In the rows, 128 means zero.
One turn moves each row of this set onto another row. After a few examples, where does it send each row asked below?
j_246: [116 129 116 116 135 139 132 115 130 113 99 146 109 142 109 139 120 118 138 122 102 131 128 111 145 121 132 141 113 146 145 125 138 122 127 160 145 130 145 115 131 118 107 121 113 136 141 109 137 139 134 133]
j_366: [95 120 121 128 129 139 131 120 150 130 103 131 127 151 126 130 145 130 153 124 113 149 113 144 126 127 116 130 127 131 109 117 135 121 131 158 148 134 137 123 142 124 123 154 130 133 122 116 131 124 130 125]
j_387: [139 152 107 130 125 125 143 109 115 125 114 129 129 139 115 132 142 137 140 123 100 138 147 111 142 131 114 123 127 137 127 126 168 121 127 132 121 158 136 108 136 120 109 125 111 139 130 125 130 117 122 115]
j_214: [127 138 126 122 119 124 137 105 147 150 115 135 119 111 115 146 125 141 158 128 97 137 137 129 140 146 137 136 118 137 114 124 136 118 125 120 135 138 137 137 141 122 136 133 119 134 117 118 131 146 115 116]
j_607: [140 144 96 131 121 123 146 110 130 130 107 132 128 146 113 126 150 138 138 106 110 132 139 130 130 131 124 119 137 134 131 122 148 124 118 148 130 169 140 116 121 109 130 124 125 142 132 130 128 120 133 121]
j_993: [128 152 128 120 114 112 153 107 129 116 121 129 148 150 112 144 153 131 147 128 111 132 139 118 127 133 118 132 127 134 121 138 124 135 119 127 141 149 135 133 137 124 95 128 114 132 121 135 133 128 120 120]
j_712: [118 128 116 133 126 153 136 114 130 122 112 128 119 144 123 136 145 130 135 136 140 145 135 150 131 112 115 150 139 127 128 125 133 131 124 139 132 133 127 117 137 107 119 140 137 145 117 121 135 116 133 130]
j_334: [95 135 124 116 127 134 134 116 139 126 104 122 136 137 130 137 144 125 162 131 104 154 132 129 132 133 108 133 120 132 103 126 148 121 136 137 134 126 135 114 158 130 105 146 122 130 122 109 121 124 120 120]
j_268: [110 143 145 111 126 119 141 111 147 136 115 124 146 141 118 145 145 129 152 119 120 145 122 118 119 132 104 135 109 119 108 124 133 120 138 153 145 129 128 118 141 125 103 136 121 121 120 124 137 137 128 113]
j_795: [109 132 123 128 127 138 141 109 144 133 113 150 136 140 121 125 140 125 151 110 108 148 107 145 137 132 119 129 116 142 123 120 154 109 130 172 145 131 150 113 124 119 125 138 122 133 132 116 140 118 132 116]
j_259: [133 140 127 106 136 130 143 105 137 125 115 144 127 128 124 143 154 120 143 112 141 138 132 128 125 135 114 158 126 132 138 137 128 116 118 143 126 133 133 137 135 109 111 134 138 145 117 113 143 131 139 140]
j_84: [118 142 136 121 123 131 143 117 124 120 113 135 120 151 102 157 125 128 131 124 116 129 126 110 133 119 126 143 111 135 138 123 122 128 135 158 152 125 132 109 134 112 108 120 111 125 141 122 139 145 129 122]
j_439: [112 131 118 136 122 143 136 119 115 117 110 143 104 150 121 149 134 122 145 118 108 134 118 134 141 121 133 138 124 150 148 120 134 118 122 154 136 123 139 118 141 108 122 136 117 138 150 114 126 135 125 122]
j_528: [133 130 127 130 113 127 134 102 151 149 118 139 119 116 120 141 119 135 159 123 101 140 126 143 139 136 143 132 121 134 120 120 132 125 120 128 132 135 133 141 132 120 129 126 121 132 118 128 137 137 117 99]
j_582: [127 132 119 131 130 150 140 103 126 118 117 150 120 132 125 128 144 120 141 127 131 146 126 150 144 120 117 152 129 142 142 130 151 115 117 145 126 126 142 119 126 110 113 135 129 151 125 116 141 113 135 129]
j_410: [108 152 120 118 124 136 139 110 131 135 112 118 148 129 120 131 137 131 154 121 109 157 136 130 135 132 112 130 118 134 111 125 162 122 141 155 130 132 138 91 144 119 122 124 120 125 133 115 118 121 122 108]
j_675: [114 136 125 108 128 120 138 113 149 141 110 132 139 139 133 141 154 125 162 95 120 148 116 132 114 142 115 132 122 128 117 125 132 116 128 160 131 136 131 134 144 116 120 141 136 127 125 117 130 132 132 116]
j_142: [107 128 112 129 124 142 126 125 125 118 97 117 103 154 117 148 130 127 142 130 113 135 134 125 133 111 128 136 129 133 133 117 123 136 129 147 139 131 127 112 148 111 116 130 122 134 141 116 118 141 128 126]
j_347: [113 141 133 109 132 127 140 105 149 128 109 139 144 129 112 127 131 122 149 121 105 147 124 117 137 131 109 134 103 132 116 126 157 112 137 162 146 130 145 105 125 130 101 124 114 127 125 115 142 125 132 118]
j_153: [128 139 119 130 134 128 133 118 121 121 112 121 122 153 120 138 141 139 142 138 104 137 140 106 134 126 112 127 132 132 118 124 148 131 126 126 129 156 127 128 153 132 100 141 116 135 117 127 137 123 120 125]
j_478: [125 148 111 121 114 135 142 116 115 126 110 125 124 140 117 154 130 125 142 104 118 138 137 126 131 123 133 137 124 136 143 125 133 132 132 156 127 131 129 102 140 97 124 108 122 128 151 118 118 135 127 108]
j_474: [130 128 119 120 117 132 138 106 150 145 111 142 121 111 116 143 110 139 152 127 93 143 139 131 144 139 142 134 115 132 115 125 143 129 132 124 136 139 138 131 137 123 123 125 117 130 113 118 147 130 114 106]
j_476: [121 135 110 110 131 145 137 112 128 117 105 126 125 128 127 139 143 123 142 133 131 149 154 130 132 123 111 155 131 126 125 136 143 132 128 125 120 132 128 117 149 114 102 132 133 145 114 109 132 116 131 134]
j_702: [131 131 119 139 133 133 134 118 122 125 120 135 123 164 124 135 145 139 144 127 112 136 117 128 130 129 128 127 143 142 127 123 133 131 117 145 134 157 132 143 147 127 117 148 127 134 119 132 144 120 122 127]
j_364: [115 139 105 111 122 135 131 117 120 114 97 124 113 134 125 150 130 116 152 116 104 140 146 116 137 124 128 140 122 138 138 127 139 131 129 137 121 126 130 112 154 112 103 118 118 134 144 106 114 137 124 119]
j_200: [123 138 127 107 122 123 144 116 124 120 111 145 120 143 121 164 137 117 147 101 114 131 125 112 126 134 130 144 115 138 145 131 117 124 127 150 135 124 131 134 145 108 104 126 121 128 141 113 137 143 128 122]
j_138: [126 129 117 123 122 131 136 111 153 152 109 134 116 117 111 142 119 147 150 127 101 138 138 131 138 142 142 133 122 132 112 121 133 125 129 129 142 147 138 134 137 120 143 133 125 132 114 119 139 142 119 120]
j_5: [131 143 131 129 118 126 135 103 148 151 120 127 122 112 106 139 119 144 154 133 102 136 136 132 142 137 137 132 118 134 115 121 135 123 126 129 139 139 136 126 131 120 139 121 117 132 119 127 128 147 116 108]
j_803: [129 127 127 127 114 131 133 107 154 147 114 132 120 120 114 143 112 141 150 132 102 140 133 136 137 130 140 132 119 124 112 119 130 135 130 126 140 139 130 133 134 123 124 125 120 128 111 129 143 135 117 102]
j_506: [126 133 106 103 127 129 135 119 136 125 96 130 118 142 114 149 128 122 140 99 119 133 135 115 122 125 136 139 123 130 142 126 117 136 129 165 136 141 129 119 136 104 117 111 131 129 140 115 130 142 138 126]
j_549: [135 133 121 122 122 127 128 101 158 148 111 134 118 109 112 131 116 136 158 127 99 137 133 134 142 136 142 131 119 135 120 121 136 125 120 134 135 142 138 134 126 123 131 118 120 134 117 125 132 143 122 110]
j_695: [135 153 122 120 127 126 147 103 129 116 122 134 151 144 103 124 133 131 139 132 106 135 138 115 141 127 127 132 125 144 127 137 142 136 122 148 144 155 146 116 125 130 101 112 111 130 123 134 141 121 123 123]
j_424: [137 144 112 108 135 141 142 108 137 132 111 130 133 128 113 133 143 131 131 114 146 141 143 131 124 126 119 153 132 126 134 133 135 127 127 157 130 146 132 112 125 102 129 119 143 141 120 118 139 125 143 137]
j_370: [129 132 119 129 113 135 144 108 143 154 118 142 122 116 112 146 115 147 148 123 99 141 134 137 143 142 144 133 120 135 116 122 141 125 133 130 139 142 139 127 134 115 142 130 121 130 118 121 144 132 113 107]
j_886: [118 140 106 109 133 132 134 112 149 142 103 125 142 129 124 122 139 128 156 100 116 151 127 134 124 137 121 127 125 131 118 123 150 120 132 174 130 146 139 108 133 114 133 122 135 128 130 113 123 124 137 118]
j_909: [129 147 147 123 129 135 145 104 128 123 127 135 131 137 111 145 148 129 133 135 144 138 130 127 131 122 106 158 120 128 132 131 130 118 125 140 139 124 129 119 129 112 106 133 125 140 118 126 144 132 135 130]
j_778: [139 139 111 128 135 134 140 108 127 120 121 149 136 150 116 120 135 129 144 118 105 138 119 128 141 132 137 130 137 154 137 133 147 128 114 160 135 159 150 133 128 126 116 126 122 135 125 129 146 114 127 127]
j_852: [132 138 106 120 119 113 146 111 140 122 104 134 131 151 121 136 162 131 148 108 112 129 137 128 120 136 123 125 137 131 125 130 123 130 113 134 135 163 135 143 132 116 113 135 128 141 122 130 129 128 130 128]
j_532: [133 154 118 116 122 143 151 105 116 128 121 130 139 123 120 144 145 129 138 120 138 150 149 134 134 129 113 155 128 132 132 137 151 124 131 138 118 131 132 103 138 101 119 121 132 140 126 114 132 116 129 122]
j_519: [128 137 128 118 140 143 135 102 138 116 112 140 124 129 110 124 133 122 132 141 132 141 137 127 142 114 110 155 120 132 134 131 147 120 123 147 137 130 140 111 119 120 100 122 123 146 116 119 145 124 141 137]

j_142 turns into j_84
j_778 turns into j_852
j_268 turns into j_410
Now find these:
j_5 turns into j_370
j_424 turns into j_712

One turn moves each row of this set onto another row. After a few examples, where does it send each row asked below?
j_728: [129 120 121 135 121 125 111 125 143 133 108 104 133 136 130 130 133 142 158 123 119 116 136 111 128 112 121 145 129 136 119 120 135 137 142 131 149 129 144]
j_262: [127 117 120 141 123 121 111 123 148 134 98 110 133 133 127 133 132 137 158 129 123 120 138 118 126 113 122 148 134 133 121 121 132 131 147 128 144 125 138]
j_363: [119 147 105 135 131 126 126 139 116 124 123 127 122 130 124 159 134 120 140 113 140 118 139 105 117 114 134 100 119 118 140 114 140 136 132 113 108 130 138]
j_408: [132 131 130 124 123 143 118 133 134 137 110 109 135 137 118 116 126 141 144 142 125 116 129 115 131 123 121 148 125 132 116 117 143 133 137 137 154 120 138]
j_857: [116 144 103 138 131 124 126 140 119 125 122 131 121 130 123 158 132 119 141 116 139 119 141 105 117 115 136 101 124 122 140 115 139 135 132 111 103 131 138]
j_181: [113 137 110 141 141 127 128 125 107 112 134 107 120 138 147 144 134 131 146 127 132 126 122 115 120 115 141 119 119 126 122 107 143 143 128 99 117 134 117]
j_67: [114 142 122 133 134 130 133 139 107 137 113 125 128 139 99 110 117 125 135 147 135 118 121 117 122 122 137 108 135 125 134 109 148 130 129 134 105 118 141]
j_693: [119 148 126 127 130 138 131 138 102 135 123 117 129 139 103 109 117 129 135 140 130 115 119 112 123 121 133 107 126 126 132 107 152 134 124 136 112 119 146]
j_611: [115 144 126 129 130 134 133 140 106 136 123 119 128 141 102 108 118 130 136 142 131 116 120 111 124 120 137 107 130 130 132 108 151 134 122 136 107 123 148]
j_716: [113 137 110 144 142 126 129 125 108 112 130 108 119 137 146 145 132 127 145 131 134 127 123 117 120 115 138 118 119 124 123 105 141 140 132 98 117 132 113]
j_337: [110 134 112 143 142 126 127 127 110 114 138 107 120 139 146 144 132 132 147 128 130 128 124 114 123 112 144 117 121 134 122 108 143 143 125 101 114 137 120]
j_673: [131 118 119 139 121 124 113 122 144 134 95 110 131 133 128 133 132 135 155 128 126 120 139 118 124 116 118 147 131 128 120 118 132 130 149 127 147 124 133]
j_967: [121 147 106 134 129 129 125 140 115 124 127 126 122 130 125 156 135 123 139 112 138 116 139 104 118 114 134 100 118 122 139 116 142 139 128 113 108 132 142]
j_44: [113 141 124 133 132 132 131 138 107 138 119 124 129 140 101 108 116 129 135 145 132 117 121 113 124 120 138 107 134 131 134 110 150 132 125 138 103 123 145]
j_362: [119 146 123 132 132 135 133 137 104 135 113 123 127 138 99 110 119 124 132 145 137 116 121 117 121 125 133 107 130 120 134 106 149 130 130 134 108 116 139]
j_507: [133 124 123 134 118 129 111 123 140 131 106 104 133 135 131 132 134 139 155 122 121 117 135 114 127 114 117 147 125 129 118 119 135 137 143 129 152 125 140]
j_453: [121 150 125 127 130 137 132 138 100 133 117 120 129 139 102 110 117 126 133 142 135 115 119 115 120 124 131 107 126 121 132 106 151 132 128 134 112 118 140]
j_499: [130 124 126 134 126 136 119 133 137 138 98 116 135 133 113 117 122 134 142 147 132 120 133 121 128 124 123 148 134 129 119 116 138 125 144 134 147 115 131]
j_95: [108 131 109 147 144 123 128 127 114 114 134 111 120 139 145 144 132 132 147 131 131 130 125 114 123 111 146 117 125 137 123 109 141 141 126 101 110 137 120]
j_690: [115 142 105 137 132 124 125 140 120 128 130 127 123 131 124 157 133 126 142 113 135 120 140 101 119 112 139 99 124 129 139 117 141 139 126 115 103 136 145]
j_216: [124 120 126 135 127 133 118 132 143 141 101 116 135 134 112 117 122 136 144 150 129 122 135 119 131 121 127 148 138 138 120 121 138 126 140 136 143 119 135]
j_308: [132 130 127 128 124 142 118 133 135 136 102 112 135 134 115 117 124 135 141 143 130 118 131 119 129 124 119 148 127 127 118 115 141 129 142 134 153 117 133]
j_871: [127 117 120 139 122 122 110 123 146 135 104 108 132 135 129 131 132 142 159 128 119 120 138 114 129 111 123 147 132 137 119 121 132 133 143 131 143 130 143]
j_632: [109 134 107 147 143 123 128 124 111 113 126 111 121 137 143 146 131 127 145 134 135 131 126 118 120 115 142 118 125 128 125 107 141 138 132 99 111 133 113]
j_619: [135 124 120 135 119 127 112 122 141 131 99 106 132 132 130 134 133 136 155 124 124 117 136 116 124 116 116 147 125 125 120 117 134 133 148 128 151 123 135]
j_706: [107 130 108 148 145 122 129 126 114 115 130 111 119 137 143 144 131 130 147 133 134 131 125 118 123 113 144 117 128 132 125 109 139 139 130 100 109 135 116]
j_923: [116 145 108 133 129 127 125 140 117 126 131 125 123 132 126 156 133 126 141 112 135 117 139 101 119 113 136 100 119 126 138 116 142 139 127 114 107 135 145]
j_883: [114 141 104 139 134 122 126 140 122 127 125 130 122 130 123 158 132 124 141 115 137 120 140 104 118 114 140 99 125 127 140 117 140 136 129 114 101 133 142]
j_206: [127 125 130 127 124 140 117 135 138 139 113 109 136 137 117 116 125 144 145 142 122 118 131 113 134 120 124 147 130 140 115 119 142 133 133 138 150 122 143]
j_323: [124 120 128 131 128 136 117 134 143 142 108 113 136 137 113 115 123 142 146 147 125 120 135 114 133 119 128 148 137 143 117 120 140 130 134 137 144 124 142]

j_362 turns into j_453
j_728 turns into j_871
Now find these:
j_408 turns into j_206
j_95 turns into j_706
j_857 turns into j_363

